In the data rows, zero lies at 4.5, halfway between 4 and 5.
Every row has a hidden score from 0 to 20. What is each row's score? 10 is about the middle. The score is a weighted sum of the row's numbers plus the product of two more (or one squared), each taken from its middle value.
{6, 4, 6, 3, 5, 6, 4, 3, 6, 5, 4, 6, 7, 3, 2, 5, 6, 3, 4, 4, 5, 5, 4, 3} >> 12
{5, 4, 4, 5, 4, 5, 6, 6, 5, 4, 3, 6, 6, 5, 2, 3, 4, 2, 6, 4, 3, 5, 6, 7} >> 8
{4, 4, 2, 4, 5, 7, 1, 5, 5, 5, 4, 3, 2, 4, 5, 4, 4, 6, 6, 2, 2, 5, 4, 6} >> 5
{4, 5, 5, 6, 4, 5, 5, 5, 6, 5, 4, 4, 5, 3, 6, 5, 5, 4, 4, 5, 7, 5, 2, 4} >> 8
{2, 5, 4, 4, 5, 5, 4, 4, 2, 4, 7, 1, 2, 5, 6, 4, 7, 8, 3, 6, 5, 3, 3, 3} >> 7
{5, 5, 6, 6, 4, 2, 5, 6, 6, 5, 5, 5, 6, 4, 3, 4, 5, 3, 2, 4, 7, 5, 3, 4} >> 7
{5, 3, 3, 8, 1, 5, 7, 7, 6, 4, 3, 6, 5, 3, 2, 6, 2, 3, 8, 4, 4, 6, 8, 6} >> 14
{4, 5, 4, 3, 5, 3, 2, 5, 2, 5, 5, 2, 2, 6, 6, 4, 6, 7, 4, 4, 4, 2, 3, 5} >> 6
{4, 5, 5, 4, 5, 4, 6, 6, 5, 4, 3, 4, 3, 5, 5, 3, 4, 4, 5, 5, 5, 2, 5, 5} >> 7
{2, 7, 4, 3, 3, 4, 4, 5, 4, 3, 5, 2, 2, 3, 5, 3, 5, 6, 4, 9, 6, 2, 4, 3} >> 11
{8, 2, 3, 4, 4, 9, 5, 1, 5, 3, 4, 8, 7, 5, 0, 6, 3, 3, 4, 0, 2, 6, 4, 7} >> 15
{2, 5, 5, 6, 5, 4, 4, 5, 4, 5, 3, 4, 5, 4, 5, 3, 2, 5, 6, 6, 4, 4, 6, 5} >> 13
{4, 3, 4, 8, 5, 3, 5, 5, 5, 5, 4, 7, 5, 4, 3, 6, 5, 4, 5, 5, 3, 6, 6, 3} >> 15
{3, 6, 3, 2, 6, 6, 5, 5, 3, 6, 5, 2, 3, 5, 7, 6, 5, 7, 3, 4, 4, 3, 1, 3} >> 9
{5, 5, 6, 7, 4, 3, 7, 6, 5, 5, 6, 5, 6, 3, 5, 5, 6, 2, 6, 5, 7, 5, 5, 3} >> 9
{8, 4, 5, 5, 5, 6, 4, 3, 5, 5, 4, 7, 7, 5, 4, 3, 5, 2, 5, 2, 2, 7, 6, 5} >> 9
{2, 5, 4, 2, 5, 5, 3, 5, 3, 6, 4, 2, 2, 3, 5, 5, 3, 6, 7, 6, 6, 4, 4, 6} >> 6
{5, 3, 5, 3, 5, 3, 5, 5, 4, 5, 5, 6, 7, 3, 5, 4, 6, 4, 4, 3, 6, 6, 6, 4} >> 12
{6, 4, 7, 3, 7, 6, 4, 2, 5, 3, 7, 6, 6, 4, 5, 5, 8, 3, 0, 4, 6, 5, 2, 2} >> 8
{6, 5, 7, 3, 7, 7, 4, 1, 4, 1, 6, 6, 6, 4, 4, 7, 7, 3, 3, 3, 6, 6, 2, 4} >> 8
{3, 5, 5, 5, 4, 5, 3, 5, 2, 4, 4, 3, 2, 5, 6, 5, 4, 5, 5, 7, 4, 2, 5, 5} >> 5
{4, 4, 6, 3, 6, 4, 7, 4, 4, 3, 7, 6, 6, 3, 5, 5, 7, 3, 1, 6, 6, 6, 3, 1} >> 16
{6, 3, 7, 4, 6, 8, 3, 3, 6, 3, 7, 7, 6, 3, 4, 6, 6, 3, 3, 2, 5, 5, 2, 3} >> 10
{4, 4, 2, 4, 3, 5, 4, 3, 4, 6, 2, 5, 2, 4, 5, 4, 3, 6, 5, 5, 3, 5, 6, 7} >> 11
{6, 3, 4, 5, 4, 4, 4, 6, 6, 5, 4, 7, 7, 4, 3, 6, 4, 2, 5, 3, 3, 6, 3, 3} >> 13
{8, 3, 4, 5, 5, 7, 3, 2, 5, 4, 3, 8, 7, 5, 2, 6, 4, 3, 8, 1, 2, 7, 4, 5} >> 12
{3, 4, 5, 6, 2, 5, 5, 6, 5, 4, 3, 5, 4, 4, 3, 3, 2, 3, 6, 4, 5, 6, 5, 6} >> 7
{7, 5, 5, 2, 6, 5, 4, 3, 5, 2, 6, 6, 6, 4, 3, 5, 6, 3, 4, 1, 4, 6, 3, 3} >> 11
{7, 3, 5, 3, 5, 6, 4, 6, 5, 4, 4, 7, 6, 3, 2, 7, 5, 1, 5, 2, 2, 5, 3, 5} >> 8
{5, 2, 0, 4, 4, 6, 2, 2, 6, 8, 1, 6, 3, 7, 4, 6, 0, 6, 6, 1, 1, 6, 5, 7} >> 13
{3, 5, 5, 6, 3, 2, 6, 7, 4, 7, 3, 4, 5, 3, 3, 4, 4, 4, 4, 6, 7, 3, 7, 4} >> 14
{4, 5, 6, 5, 3, 2, 6, 5, 4, 5, 6, 4, 6, 3, 6, 4, 7, 3, 3, 6, 7, 4, 5, 2} >> 11
{3, 4, 3, 6, 4, 3, 4, 7, 6, 6, 3, 4, 4, 6, 5, 3, 2, 5, 4, 5, 3, 4, 5, 7} >> 5
{9, 3, 5, 4, 6, 5, 4, 2, 6, 3, 4, 7, 7, 3, 4, 5, 5, 2, 4, 3, 3, 5, 5, 5} >> 10
{7, 2, 7, 2, 5, 6, 5, 3, 6, 3, 5, 6, 7, 3, 3, 5, 6, 3, 4, 3, 2, 6, 4, 4} >> 11
{7, 2, 4, 6, 5, 5, 4, 0, 5, 5, 5, 7, 6, 4, 3, 7, 3, 3, 3, 3, 3, 6, 3, 4} >> 16
{7, 4, 5, 5, 5, 8, 4, 3, 7, 4, 4, 7, 6, 4, 3, 7, 4, 3, 3, 3, 2, 8, 4, 4} >> 12
{2, 6, 5, 6, 3, 2, 5, 6, 3, 6, 5, 3, 4, 5, 7, 3, 5, 6, 4, 6, 6, 3, 5, 3} >> 11
{5, 6, 6, 5, 3, 3, 5, 3, 4, 4, 5, 7, 6, 3, 4, 5, 5, 2, 4, 5, 6, 5, 4, 3} >> 16
{3, 3, 2, 5, 2, 6, 6, 7, 4, 6, 2, 3, 4, 7, 4, 5, 1, 6, 7, 6, 3, 4, 6, 7} >> 9
{4, 5, 6, 5, 4, 2, 5, 3, 5, 5, 5, 6, 6, 2, 4, 4, 4, 3, 4, 6, 6, 4, 5, 2} >> 15
{8, 4, 6, 4, 7, 6, 3, 4, 2, 2, 8, 7, 7, 5, 4, 6, 5, 4, 3, 4, 4, 6, 3, 4} >> 10
{6, 3, 5, 6, 4, 4, 6, 4, 6, 4, 6, 7, 7, 3, 3, 5, 5, 2, 3, 3, 4, 6, 4, 3} >> 15
{4, 4, 3, 2, 6, 3, 2, 4, 5, 6, 3, 3, 2, 5, 6, 5, 3, 6, 5, 2, 3, 4, 3, 5} >> 7
{5, 4, 7, 5, 5, 7, 7, 4, 4, 2, 7, 5, 6, 3, 5, 4, 8, 3, 2, 5, 5, 4, 1, 1} >> 13
{4, 6, 4, 6, 4, 3, 5, 6, 4, 5, 4, 4, 4, 7, 6, 5, 3, 4, 5, 6, 4, 4, 6, 6} >> 6
{5, 5, 2, 3, 4, 6, 1, 6, 6, 6, 2, 3, 3, 6, 6, 3, 4, 6, 4, 1, 2, 5, 5, 5} >> 12
{6, 5, 5, 6, 3, 4, 5, 5, 6, 5, 3, 6, 7, 4, 1, 4, 4, 4, 5, 6, 5, 4, 6, 4} >> 15
{5, 4, 2, 6, 3, 5, 3, 6, 7, 6, 1, 5, 3, 6, 4, 4, 0, 7, 7, 3, 1, 4, 6, 9} >> 8
{5, 4, 2, 4, 6, 5, 3, 2, 3, 6, 2, 4, 2, 7, 5, 6, 2, 7, 4, 2, 3, 4, 3, 7} >> 5
{7, 4, 5, 3, 4, 6, 5, 5, 6, 6, 5, 6, 7, 6, 2, 6, 4, 3, 4, 3, 3, 5, 4, 5} >> 12
{4, 7, 3, 3, 4, 4, 2, 5, 3, 5, 7, 3, 3, 6, 5, 5, 4, 6, 5, 3, 6, 1, 4, 5} >> 16
{2, 6, 5, 6, 5, 6, 2, 4, 3, 5, 5, 2, 1, 5, 5, 3, 5, 7, 5, 5, 4, 3, 5, 6} >> 5
{4, 4, 3, 7, 3, 4, 6, 6, 4, 6, 3, 4, 4, 5, 2, 5, 2, 6, 5, 6, 5, 4, 7, 7} >> 9
{3, 5, 5, 6, 3, 4, 3, 5, 5, 6, 4, 4, 4, 5, 3, 5, 4, 4, 6, 5, 4, 5, 7, 5} >> 8
{7, 2, 3, 6, 6, 4, 4, 7, 9, 5, 2, 7, 6, 4, 4, 5, 4, 2, 6, 4, 4, 7, 6, 6} >> 4
{6, 4, 5, 5, 7, 5, 4, 3, 5, 3, 6, 6, 6, 3, 4, 6, 5, 3, 6, 4, 4, 5, 5, 4} >> 9
{3, 5, 2, 5, 3, 3, 5, 6, 4, 5, 4, 3, 3, 5, 6, 4, 2, 7, 6, 5, 4, 4, 5, 6} >> 9
{4, 6, 3, 4, 4, 6, 4, 4, 3, 4, 5, 3, 2, 5, 6, 5, 3, 8, 5, 4, 3, 5, 5, 7} >> 6
{4, 6, 4, 3, 5, 4, 4, 7, 3, 4, 5, 3, 3, 4, 5, 3, 5, 6, 5, 6, 5, 3, 6, 4} >> 12
{2, 6, 4, 5, 3, 5, 3, 5, 4, 5, 4, 3, 3, 6, 6, 4, 3, 6, 8, 6, 5, 2, 6, 7} >> 9
{4, 2, 4, 6, 1, 2, 6, 6, 3, 6, 3, 4, 5, 5, 3, 4, 4, 3, 7, 6, 4, 5, 6, 6} >> 10
{7, 4, 6, 3, 6, 7, 5, 0, 7, 4, 5, 6, 7, 3, 3, 5, 2, 3, 4, 1, 2, 7, 5, 5} >> 18
{4, 4, 4, 3, 4, 6, 6, 4, 4, 4, 4, 3, 3, 6, 4, 4, 2, 6, 5, 5, 4, 3, 5, 6} >> 12
{4, 6, 5, 3, 6, 5, 4, 4, 3, 5, 5, 2, 2, 5, 6, 4, 5, 7, 6, 6, 6, 2, 5, 4} >> 14
{5, 4, 6, 6, 2, 4, 6, 3, 4, 7, 5, 6, 6, 2, 4, 3, 6, 2, 4, 5, 6, 4, 5, 3} >> 13
{2, 5, 4, 3, 5, 4, 3, 5, 0, 2, 6, 3, 4, 4, 6, 4, 5, 6, 5, 6, 6, 2, 4, 4} >> 10
{6, 3, 3, 7, 2, 3, 5, 7, 6, 6, 2, 7, 7, 5, 3, 6, 2, 4, 6, 2, 1, 8, 6, 5} >> 11
{4, 2, 2, 6, 3, 4, 4, 6, 6, 5, 1, 6, 5, 5, 1, 3, 2, 2, 6, 4, 4, 6, 7, 8} >> 7
{3, 5, 4, 4, 4, 4, 5, 3, 4, 5, 5, 4, 3, 7, 7, 5, 4, 5, 6, 6, 5, 4, 5, 6} >> 14
{5, 6, 7, 3, 8, 5, 8, 3, 1, 1, 8, 5, 6, 4, 6, 5, 8, 3, 1, 6, 8, 4, 1, 2} >> 9
{4, 4, 4, 4, 2, 5, 3, 6, 3, 4, 3, 6, 4, 5, 3, 4, 2, 5, 7, 6, 4, 6, 7, 6} >> 8
{4, 4, 2, 6, 4, 6, 2, 3, 5, 6, 1, 4, 2, 6, 2, 4, 1, 7, 6, 3, 1, 4, 6, 7} >> 10
{3, 6, 7, 3, 5, 2, 7, 6, 3, 3, 9, 3, 4, 2, 5, 4, 7, 5, 3, 9, 9, 4, 3, 1} >> 9
{3, 3, 6, 5, 4, 2, 6, 6, 5, 6, 3, 3, 5, 4, 4, 4, 4, 5, 5, 6, 6, 3, 6, 3} >> 18
{4, 6, 3, 5, 5, 4, 4, 8, 3, 2, 6, 3, 4, 5, 6, 3, 5, 5, 5, 5, 6, 1, 4, 6} >> 6
{7, 7, 6, 9, 6, 4, 6, 5, 7, 4, 4, 7, 6, 4, 5, 5, 4, 3, 5, 5, 5, 6, 5, 3} >> 8
{8, 2, 3, 5, 6, 5, 5, 2, 6, 6, 5, 6, 7, 4, 3, 6, 5, 2, 4, 0, 3, 6, 4, 4} >> 13
{6, 4, 7, 2, 7, 6, 6, 2, 5, 4, 7, 5, 6, 3, 4, 7, 6, 4, 3, 5, 5, 4, 2, 2} >> 12
{4, 3, 2, 6, 2, 5, 2, 4, 5, 5, 2, 3, 3, 6, 4, 4, 4, 6, 7, 6, 2, 5, 6, 6} >> 10
{5, 3, 5, 6, 6, 3, 5, 6, 4, 4, 5, 6, 6, 3, 3, 5, 5, 4, 4, 4, 6, 4, 5, 3} >> 11
{7, 3, 6, 4, 5, 6, 3, 1, 6, 3, 4, 7, 6, 5, 4, 5, 5, 2, 4, 2, 2, 7, 4, 3} >> 13
{4, 5, 4, 8, 3, 4, 7, 7, 3, 5, 5, 4, 6, 3, 3, 5, 5, 3, 4, 4, 5, 5, 6, 4} >> 8
{4, 6, 4, 1, 6, 3, 3, 3, 5, 5, 6, 2, 3, 5, 9, 5, 7, 6, 4, 7, 6, 3, 2, 3} >> 10
{6, 2, 5, 6, 4, 4, 5, 5, 6, 6, 2, 6, 6, 6, 4, 6, 3, 2, 3, 2, 4, 5, 7, 5} >> 11
{7, 5, 6, 3, 7, 5, 6, 0, 5, 1, 7, 5, 6, 4, 2, 5, 7, 3, 3, 4, 5, 5, 3, 3} >> 17
{7, 4, 5, 4, 4, 4, 5, 4, 5, 4, 5, 6, 7, 2, 4, 4, 6, 5, 3, 5, 5, 4, 3, 4} >> 12
{7, 2, 4, 7, 6, 5, 5, 6, 8, 5, 0, 8, 6, 7, 1, 4, 2, 4, 4, 3, 2, 7, 7, 7} >> 4
{7, 4, 6, 4, 6, 7, 4, 2, 3, 4, 6, 7, 5, 3, 5, 5, 6, 4, 3, 4, 4, 4, 3, 3} >> 9
{6, 5, 6, 6, 5, 5, 6, 4, 7, 5, 6, 7, 6, 4, 4, 4, 5, 3, 4, 5, 6, 7, 4, 3} >> 11
{7, 2, 6, 4, 5, 5, 4, 4, 6, 3, 6, 7, 6, 3, 4, 8, 6, 3, 3, 3, 4, 4, 5, 4} >> 9
{3, 6, 6, 3, 7, 6, 3, 3, 5, 3, 6, 1, 3, 7, 8, 3, 7, 7, 2, 5, 4, 3, 3, 3} >> 9
{3, 4, 3, 4, 3, 4, 3, 6, 6, 5, 2, 5, 5, 5, 5, 3, 2, 6, 8, 5, 3, 6, 6, 5} >> 11
{3, 5, 4, 6, 1, 2, 5, 5, 4, 4, 3, 5, 4, 3, 4, 3, 4, 5, 5, 5, 5, 6, 7, 6} >> 10
{3, 8, 5, 5, 5, 2, 8, 6, 3, 5, 6, 3, 4, 5, 6, 4, 6, 3, 5, 7, 6, 3, 6, 4} >> 11
{6, 5, 6, 3, 4, 5, 6, 2, 5, 4, 7, 5, 6, 4, 4, 8, 6, 4, 3, 3, 4, 6, 3, 3} >> 18
{5, 7, 8, 2, 8, 5, 5, 2, 4, 1, 9, 5, 6, 4, 5, 7, 8, 3, 1, 4, 7, 3, 0, 1} >> 12
{4, 4, 7, 6, 7, 4, 6, 5, 4, 3, 6, 5, 6, 3, 4, 5, 6, 2, 2, 6, 6, 5, 4, 3} >> 4
{4, 6, 1, 3, 6, 6, 1, 2, 5, 6, 1, 4, 2, 7, 5, 4, 2, 6, 6, 2, 2, 4, 6, 8} >> 6
{6, 4, 5, 5, 4, 5, 4, 4, 6, 5, 4, 6, 6, 4, 4, 3, 5, 1, 5, 3, 4, 6, 5, 3} >> 11
{2, 5, 6, 6, 4, 3, 7, 6, 4, 4, 6, 3, 3, 4, 5, 3, 6, 5, 6, 6, 6, 2, 7, 5} >> 7
{4, 5, 5, 7, 3, 3, 7, 7, 3, 5, 2, 4, 4, 6, 5, 3, 4, 5, 6, 6, 3, 5, 6, 6} >> 4
{3, 4, 3, 5, 3, 6, 4, 6, 4, 7, 3, 4, 3, 5, 3, 4, 2, 5, 5, 4, 3, 4, 6, 8} >> 6
{1, 8, 5, 3, 5, 2, 5, 6, 2, 3, 6, 1, 2, 4, 6, 4, 9, 7, 3, 8, 8, 0, 3, 1} >> 8
{5, 3, 1, 2, 5, 7, 2, 4, 7, 5, 1, 4, 3, 4, 4, 4, 3, 6, 4, 4, 2, 6, 3, 7} >> 7
{3, 3, 3, 5, 2, 3, 4, 6, 6, 7, 3, 4, 4, 4, 5, 4, 2, 5, 6, 5, 3, 5, 7, 7} >> 9
{7, 5, 7, 3, 7, 6, 5, 0, 4, 1, 7, 5, 7, 4, 6, 5, 6, 4, 2, 5, 4, 4, 1, 2} >> 13
{6, 2, 4, 7, 2, 5, 3, 4, 6, 7, 2, 7, 7, 4, 2, 4, 2, 2, 6, 2, 2, 8, 6, 6} >> 10
{4, 5, 5, 6, 5, 3, 6, 6, 3, 5, 4, 6, 6, 3, 4, 3, 6, 2, 4, 6, 5, 6, 5, 3} >> 8
{6, 6, 8, 3, 7, 6, 5, 4, 5, 2, 7, 5, 6, 4, 6, 6, 6, 3, 1, 4, 6, 5, 2, 1} >> 10
{4, 4, 2, 2, 6, 5, 3, 5, 6, 4, 3, 3, 3, 5, 5, 5, 3, 7, 4, 3, 3, 4, 4, 4} >> 11
{4, 5, 5, 7, 2, 2, 5, 8, 5, 5, 4, 5, 5, 2, 4, 5, 4, 5, 3, 6, 6, 5, 5, 4} >> 8
{4, 5, 4, 1, 5, 6, 3, 4, 5, 4, 7, 2, 2, 7, 9, 6, 6, 7, 3, 4, 5, 2, 4, 3} >> 12
{6, 3, 3, 7, 3, 3, 3, 5, 7, 7, 2, 7, 6, 4, 1, 5, 2, 3, 6, 5, 3, 6, 6, 7} >> 9
{3, 4, 3, 4, 2, 5, 5, 6, 4, 5, 4, 3, 2, 4, 5, 4, 2, 7, 5, 6, 4, 5, 6, 5} >> 10
{5, 5, 7, 5, 5, 3, 6, 3, 5, 3, 7, 5, 5, 4, 6, 3, 6, 2, 1, 5, 7, 4, 4, 2} >> 10
{2, 8, 6, 3, 6, 3, 4, 4, 1, 4, 7, 1, 2, 5, 6, 3, 7, 5, 3, 9, 6, 2, 4, 3} >> 4
{6, 7, 9, 4, 7, 4, 5, 3, 4, 3, 9, 5, 6, 0, 5, 5, 8, 4, 0, 6, 6, 3, 2, 1} >> 12
{4, 4, 2, 1, 4, 4, 3, 4, 6, 6, 4, 4, 2, 8, 6, 4, 2, 5, 3, 3, 2, 5, 3, 7} >> 12
{3, 6, 4, 6, 4, 3, 6, 6, 3, 5, 4, 3, 4, 4, 5, 3, 4, 4, 3, 8, 6, 4, 6, 4} >> 7
{6, 5, 8, 4, 8, 4, 6, 1, 4, 3, 6, 6, 6, 3, 5, 7, 8, 3, 3, 4, 7, 5, 1, 1} >> 12
{3, 5, 6, 5, 3, 1, 6, 6, 6, 4, 4, 5, 4, 4, 4, 3, 3, 4, 5, 4, 6, 5, 5, 4} >> 10
{4, 3, 6, 7, 5, 5, 6, 5, 5, 5, 6, 5, 6, 4, 4, 6, 6, 4, 4, 3, 5, 5, 4, 4} >> 7
{3, 7, 5, 6, 5, 4, 5, 4, 3, 6, 4, 5, 4, 4, 5, 3, 4, 3, 5, 6, 5, 4, 6, 5} >> 6
{4, 5, 3, 3, 3, 4, 4, 5, 5, 4, 4, 3, 2, 4, 6, 4, 4, 7, 5, 6, 4, 3, 3, 6} >> 10
{4, 5, 2, 3, 5, 6, 3, 5, 6, 6, 2, 3, 3, 6, 7, 4, 4, 5, 5, 5, 3, 4, 4, 7} >> 5
{2, 5, 4, 1, 5, 5, 4, 5, 2, 3, 6, 3, 3, 5, 7, 3, 4, 7, 5, 6, 4, 3, 4, 4} >> 10
{3, 6, 5, 7, 4, 3, 6, 5, 5, 5, 4, 4, 5, 4, 3, 5, 3, 4, 6, 6, 6, 4, 5, 4} >> 11
{6, 3, 4, 6, 4, 5, 5, 5, 8, 4, 4, 6, 6, 4, 2, 6, 4, 3, 6, 3, 4, 7, 6, 4} >> 13
{6, 3, 1, 4, 6, 6, 4, 5, 3, 5, 3, 3, 3, 7, 6, 4, 2, 6, 5, 1, 3, 5, 3, 6} >> 7
{5, 5, 4, 6, 4, 6, 5, 6, 6, 3, 4, 6, 5, 5, 3, 4, 3, 5, 6, 3, 4, 6, 6, 6} >> 8
{2, 8, 6, 6, 7, 2, 7, 5, 4, 4, 6, 2, 4, 4, 6, 4, 6, 4, 5, 8, 7, 3, 5, 3} >> 7
{3, 6, 3, 4, 4, 5, 1, 5, 4, 5, 5, 4, 3, 6, 5, 4, 4, 6, 5, 5, 3, 4, 5, 6} >> 6
{6, 4, 6, 6, 6, 2, 6, 3, 5, 5, 5, 6, 6, 3, 5, 6, 6, 2, 3, 3, 7, 5, 3, 2} >> 10
{1, 7, 7, 5, 6, 4, 6, 5, 1, 5, 7, 2, 2, 4, 8, 4, 7, 5, 5, 7, 6, 2, 3, 3} >> 3
{5, 3, 4, 8, 3, 5, 5, 5, 7, 6, 3, 6, 6, 4, 3, 5, 4, 4, 6, 5, 4, 7, 5, 6} >> 11
{4, 4, 4, 7, 5, 4, 5, 5, 4, 6, 5, 5, 5, 5, 3, 5, 5, 5, 5, 5, 6, 3, 5, 4} >> 9
{3, 2, 3, 5, 4, 4, 5, 7, 6, 4, 2, 3, 5, 4, 5, 4, 4, 6, 6, 4, 3, 5, 6, 7} >> 5
{6, 2, 3, 8, 5, 4, 5, 5, 5, 6, 3, 7, 6, 5, 3, 5, 4, 3, 7, 4, 4, 6, 6, 6} >> 7
{3, 3, 3, 3, 3, 5, 3, 6, 3, 5, 3, 4, 4, 5, 4, 2, 3, 6, 7, 5, 2, 4, 4, 6} >> 8
{5, 4, 5, 7, 4, 4, 6, 5, 5, 5, 5, 4, 5, 3, 6, 6, 4, 4, 4, 6, 5, 6, 7, 5} >> 7
{6, 4, 5, 6, 3, 4, 5, 3, 7, 5, 3, 7, 7, 4, 2, 4, 5, 3, 5, 3, 4, 6, 7, 3} >> 16
{6, 3, 1, 5, 5, 6, 2, 5, 6, 4, 2, 4, 2, 7, 6, 5, 3, 7, 6, 2, 2, 7, 3, 8} >> 3
{5, 5, 6, 7, 5, 2, 6, 6, 4, 4, 5, 6, 7, 2, 3, 4, 6, 3, 4, 4, 7, 6, 4, 3} >> 7
{2, 7, 5, 3, 8, 3, 3, 6, 3, 3, 6, 2, 3, 6, 8, 4, 6, 6, 2, 9, 7, 0, 3, 3} >> 5
{6, 5, 5, 4, 5, 6, 5, 4, 5, 2, 6, 6, 7, 2, 2, 7, 6, 3, 1, 6, 5, 3, 4, 3} >> 13
{3, 6, 5, 3, 7, 4, 4, 3, 3, 4, 5, 2, 2, 6, 8, 3, 6, 5, 3, 5, 5, 1, 2, 3} >> 6
{3, 6, 3, 2, 4, 5, 3, 4, 3, 4, 4, 1, 3, 7, 8, 4, 4, 6, 4, 5, 3, 3, 5, 5} >> 10
{4, 4, 4, 8, 6, 3, 5, 5, 5, 6, 3, 7, 7, 4, 5, 3, 3, 4, 6, 5, 5, 8, 6, 4} >> 7
{3, 4, 5, 3, 7, 3, 3, 3, 5, 5, 5, 2, 2, 5, 8, 4, 7, 8, 0, 5, 5, 2, 2, 2} >> 8
{5, 4, 5, 6, 4, 4, 5, 5, 5, 4, 5, 5, 7, 4, 3, 5, 4, 3, 5, 4, 4, 6, 4, 4} >> 10
{4, 2, 1, 3, 6, 4, 2, 3, 3, 7, 5, 4, 3, 6, 5, 4, 3, 8, 5, 2, 4, 5, 3, 5} >> 11
{9, 3, 3, 5, 4, 7, 4, 2, 6, 5, 4, 8, 5, 4, 3, 8, 2, 2, 4, 0, 2, 8, 3, 6} >> 16
{4, 5, 4, 6, 1, 6, 7, 6, 2, 6, 4, 5, 4, 2, 3, 3, 4, 4, 5, 6, 6, 3, 5, 4} >> 12
{6, 4, 6, 4, 5, 3, 6, 2, 5, 4, 6, 6, 6, 4, 5, 5, 5, 3, 3, 4, 6, 5, 3, 3} >> 13
{5, 5, 6, 5, 5, 4, 7, 5, 6, 4, 6, 5, 7, 3, 4, 6, 5, 3, 4, 6, 6, 6, 2, 4} >> 13
{4, 5, 3, 2, 7, 8, 3, 3, 5, 5, 4, 2, 2, 4, 6, 4, 4, 7, 2, 4, 4, 2, 2, 3} >> 14
{7, 4, 7, 3, 6, 7, 4, 0, 4, 0, 6, 5, 5, 4, 5, 7, 6, 3, 4, 4, 5, 3, 2, 3} >> 12
{3, 6, 7, 5, 5, 4, 5, 7, 3, 5, 6, 3, 4, 4, 5, 4, 7, 5, 3, 7, 9, 3, 4, 2} >> 11
{6, 1, 4, 6, 4, 3, 6, 5, 7, 4, 3, 7, 7, 4, 2, 6, 5, 3, 5, 4, 4, 6, 6, 4} >> 15
{7, 5, 7, 3, 5, 6, 5, 2, 5, 1, 7, 6, 6, 4, 5, 6, 8, 4, 3, 3, 4, 5, 3, 4} >> 12
{5, 6, 8, 6, 7, 4, 7, 5, 3, 4, 6, 5, 5, 3, 3, 4, 6, 3, 3, 4, 8, 4, 4, 1} >> 12
{3, 6, 4, 1, 7, 6, 4, 5, 5, 4, 6, 2, 2, 4, 7, 5, 7, 7, 2, 5, 6, 3, 3, 4} >> 5
{4, 5, 4, 6, 4, 3, 4, 7, 3, 3, 3, 3, 4, 4, 5, 5, 4, 6, 4, 6, 4, 4, 7, 6} >> 7
